In the data rows, 500 means zero.
Some points, one per row:
[338. 486. 460. 610. 514. 455. 430. 432. 490. 424. 762. 499. 454. 535. 492. 343. 699. 535. 578. 437. 481. 692. 465. 541. 724. 397. 321. 623. 499. 586. 655.]
[528. 533. 402. 478. 418. 447. 541. 343. 498. 445. 727. 447. 339. 590. 476. 495. 578. 579. 517. 442. 360. 543. 583. 526. 632. 493. 489. 497. 598. 461. 883.]
[554. 478. 523. 736. 427. 555. 495. 506. 468. 357. 483. 513. 562. 454. 478. 727. 573. 668. 288. 456. 293. 644. 492. 622. 576. 714. 639. 553. 453. 572. 504.]
[617. 519. 451. 478. 482. 483. 483. 375. 482. 507. 608. 429. 390. 552. 483. 655. 496. 448. 688. 495. 622. 519. 534. 572. 586. 432. 395. 516. 603. 458. 572.]
[308. 432. 620. 572. 547. 529. 505. 713. 399. 362. 374. 352. 818. 506. 424. 350. 328. 497. 696. 573. 442. 349. 497. 446. 407. 596. 862. 364. 356. 641. 129.]
[427. 531. 394. 345. 542. 501. 508. 404. 601. 578. 623. 442. 309. 552. 540. 613. 507. 521. 531. 479. 523. 533. 526. 440. 462. 269. 440. 574. 581. 559. 468.]
[578. 503. 417. 346. 367. 455. 485. 396. 523. 548. 706. 428. 351. 567. 462. 584. 517. 539. 392. 508. 432. 515. 629. 525. 473. 291. 365. 544. 585. 625. 684.]
[569. 530. 405. 521. 463. 514. 523. 423. 526. 515. 643. 424. 401. 535. 482. 752. 485. 510. 426. 511. 518. 563. 464. 525. 529. 133. 456. 543. 552. 503. 561.]
[381. 464. 493. 748. 448. 506. 531. 574. 457. 460. 606. 473. 613. 449. 492. 116. 616. 400. 623. 536. 500. 450. 493. 406. 464. 732. 615. 482. 453. 430. 278.]
[376. 478. 369. 366. 645. 470. 521. 348. 542. 553. 266. 476. 428. 517. 463. 298. 411. 454. 490. 522. 309. 438. 420. 463. 435. 512. 353. 496. 534. 505. 575.]
[702. 488. 569. 504. 556. 560. 464. 545. 485. 442. 423. 528. 511. 399. 452. 427. 484. 528. 508. 461. 371. 639. 566. 648. 540. 639. 626. 510. 454. 411. 620.]
[453. 482. 490. 544. 702. 493. 458. 497. 441. 458. 446. 521. 605. 412. 498. 332. 557. 459. 701. 495. 637. 662. 601. 607. 560. 661. 652. 556. 447. 559. 484.]
[468. 545. 548. 290. 332. 486. 447. 424. 537. 528. 285. 461. 373. 585. 518. 739. 667. 396. 568. 450.  32. 523. 466. 523. 551. 358. 352. 576. 591. 468. 646.]
[494. 505. 640. 536. 414. 555. 545. 611. 519. 625. 397. 999. 821. 294. 747. 571. 121. 381. 446. 355. 314. 262. 410. 656. 265.   0. 186. 440. 398. 372. 111.]
[516. 485. 395. 443. 697. 514. 477. 408. 562. 536. 496. 433. 375. 551. 488. 634. 586. 558. 660. 461. 665. 556. 515. 457. 489. 328. 483. 581. 568. 390. 773.]
[716. 433. 605. 573. 445. 546. 577. 738. 367. 309. 528. 380. 780. 487. 439. 138. 367. 371. 499. 537. 478. 371. 423. 496. 342. 745. 808. 350. 413. 639. 373.]
[308. 513. 405. 688. 457. 486. 467. 359. 529. 572. 515. 454. 348. 577. 496. 492. 297. 504. 514. 484. 749. 541. 546. 503. 403. 366. 448. 519. 606. 681. 654.]
[738. 510. 370. 409. 611. 371. 430. 373. 581. 340. 499. 574. 319. 555. 442. 682. 855. 547. 577. 575. 867. 689. 670. 539. 728. 407. 426. 375. 523. 411. 792.]
Here are 18 more points, each followed by its number:
[541. 522. 490. 451. 480. 495. 482. 425. 568. 545. 703. 425. 349. 559. 505. 766. 486. 534. 278. 484. 735. 524. 443. 462. 623. 431. 385. 529. 594. 607. 679.] 0
[241. 478. 709. 180. 375. 507. 595. 573. 497. 464. 457. 467. 608. 461. 530. 376. 504. 468. 438. 524. 430. 440. 535. 444. 460. 972. 800. 570. 456. 487. 201.] 1
[653. 515. 308. 428. 183. 534. 429. 356. 626. 395. 644. 550. 266. 548. 446. 625. 818. 590. 335. 560. 728. 715. 561. 521. 762. 169. 392. 470. 510. 490. 678.] 2
[318. 485. 574. 473. 400. 519. 566. 559. 406. 564. 222. 477. 667. 483. 514. 142. 513. 475. 371. 496. 543. 448. 495. 448. 557. 825. 712. 499. 402. 545. 331.] 3
[631. 484. 334. 676. 596. 506. 460. 392. 539. 538. 550. 447. 421. 553. 499. 410. 516. 500. 697. 462. 705. 559. 575. 436. 485. 536. 537. 501. 623. 507. 862.] 4
[681. 485. 533. 392. 337. 524. 478. 561. 484. 411. 600. 527. 552. 422. 471. 530. 638. 571. 413. 467. 740. 645. 529. 549. 586. 682. 621. 495. 426. 336. 535.] 5
[516. 525. 354. 498. 547. 486. 515. 339. 570. 348. 560. 554. 309. 573. 440. 778. 999. 428. 600. 497. 913. 715. 565. 565. 712. 204. 593. 403. 508. 465. 758.] 6
[508. 541. 493. 492. 761. 422. 429. 456. 570. 536. 656. 458. 338. 568. 497. 730. 354. 496. 622. 446. 360. 509. 528. 448. 403. 472. 330. 558. 571. 670. 615.] 7
[393. 494. 572. 641. 628. 544. 461. 428. 516. 525. 446. 496. 444. 493. 474. 380. 743. 567. 769. 509. 646. 626. 546. 595. 601. 648. 388. 552. 525. 390. 584.] 8
[318. 477. 563. 581. 546. 453. 499. 554. 454. 513. 219. 456. 627. 465. 472. 376. 499. 427. 576. 536. 186. 447. 527. 373. 408. 721. 724. 420. 426. 502. 286.] 9
[301. 437. 565. 378. 644. 445. 671. 782. 347. 305. 382. 275. 949. 510. 365. 262. 455. 421. 297. 611. 355. 365. 435. 420. 542. 694. 715. 366. 338. 410. 283.] 10
[342. 430. 693. 353. 573. 513. 598. 718. 331. 288. 507. 263. 981. 499. 348. 336. 452. 429. 302. 578. 441. 361. 326. 444. 427. 885. 741. 389. 326. 383. 329.] 11
[583. 539. 516. 728. 379. 528. 654. 670. 557. 621. 436. 999. 784. 305. 704. 534.   0. 440. 389. 379.  50. 243. 272. 528.  36. 209. 291. 445. 427. 494.   0.] 12
[402. 526. 388. 415. 477. 508. 502. 436. 535. 478. 505. 436. 370. 517. 463. 628. 461. 434. 350. 456. 567. 575. 530. 572. 683. 530. 503. 530. 602. 708. 652.] 13
[628. 477. 543. 576. 512. 469. 530. 514. 431. 368. 418. 528. 510. 425. 468. 466. 597. 572. 640. 501. 466. 659. 530. 543. 510. 464. 630. 523. 472. 387. 610.] 14
[567. 507. 509. 493. 380. 485. 480. 361. 575. 540. 409. 446. 378. 533. 509. 658. 561. 483. 457. 532. 367. 543. 585. 445. 502. 473. 395. 516. 592. 744. 425.] 15
[408. 465. 546. 478. 521. 504. 530. 629. 477. 505. 395. 475. 633. 432. 482. 273. 474. 448. 670. 510. 554. 446. 473. 477. 486. 872. 734. 457. 426. 503. 389.] 16
[643. 481. 481. 346. 690. 508. 505. 571. 456. 496. 510. 512. 504. 457. 416. 184. 691. 515. 567. 450. 676. 647. 391. 603. 625. 730. 586. 533. 490. 291. 551.] 17
Which three of these numbered points are nearest to each point below, looking only along the 4 directions in which the first points spread most? Their numbers follow each, nearest first.
[495. 486. 589. 361. 555. 523. 459. 529. 450. 448. 522. 500. 539. 446. 468. 291. 350. 593. 483. 441. 699. 621. 530. 539. 704. 659. 637. 504. 463. 308. 403.] > 17 14 8
[596. 471. 575. 324. 404. 473. 470. 610. 452. 524. 392. 472. 697. 461. 460. 356. 430. 535. 282. 531. 393. 446. 476. 463. 506. 779. 715. 493. 460. 436. 139.] > 9 1 10
[448. 516. 413. 518. 428. 455. 480. 358. 559. 555. 504. 449. 391. 539. 539. 619. 637. 519. 625. 491. 430. 538. 462. 534. 604. 634. 562. 508. 604. 469. 652.] > 13 15 7
[448. 422. 504. 471. 726. 515. 578. 767. 364. 366. 381. 265. 915. 467. 384. 350. 370. 526.  93. 576.  81. 375. 523. 435. 489. 842. 832. 349. 353. 610. 376.] > 11 10 1
[479. 494. 548. 461. 533. 534. 449. 506. 541. 629. 204. 546. 526. 493. 546. 527. 311. 419. 300. 571. 436. 305. 368. 457. 395. 457. 407. 625. 528. 712. 258.] > 15 7 9
[381. 485. 428. 380. 536. 477. 455. 345. 556. 406. 686. 566. 249. 591. 408. 564. 814. 630. 535. 542. 709. 725. 643. 601. 747. 347. 494. 396. 485. 470. 978.] > 6 2 0
[352. 489. 661. 734. 437. 542. 520. 553. 460. 503. 497. 458. 697. 473. 438. 369. 345. 456. 442. 504. 590. 448. 511. 366. 417. 748. 732. 491. 420. 487. 360.] > 16 3 10
[450. 520. 386. 519. 491. 532. 433. 411. 511. 529. 812. 436. 395. 577. 499. 640. 397. 425. 281. 511. 607. 504. 487. 551. 451. 440. 373. 554. 592. 678. 456.] > 7 13 0
[372. 499. 603. 344. 467. 512. 573. 629. 512. 631.  59. 999. 841. 306. 703. 404.   0. 374. 465. 409. 172. 240. 365. 565. 201. 382. 105. 484. 423. 428. 227.] > 12 9 15
[466. 531. 430. 344. 471. 500. 428. 412. 554. 582. 523. 440. 401. 552. 519. 518. 581. 463. 467. 492. 643. 510. 543. 484. 677. 271. 433. 562. 575. 642. 934.] > 0 13 7
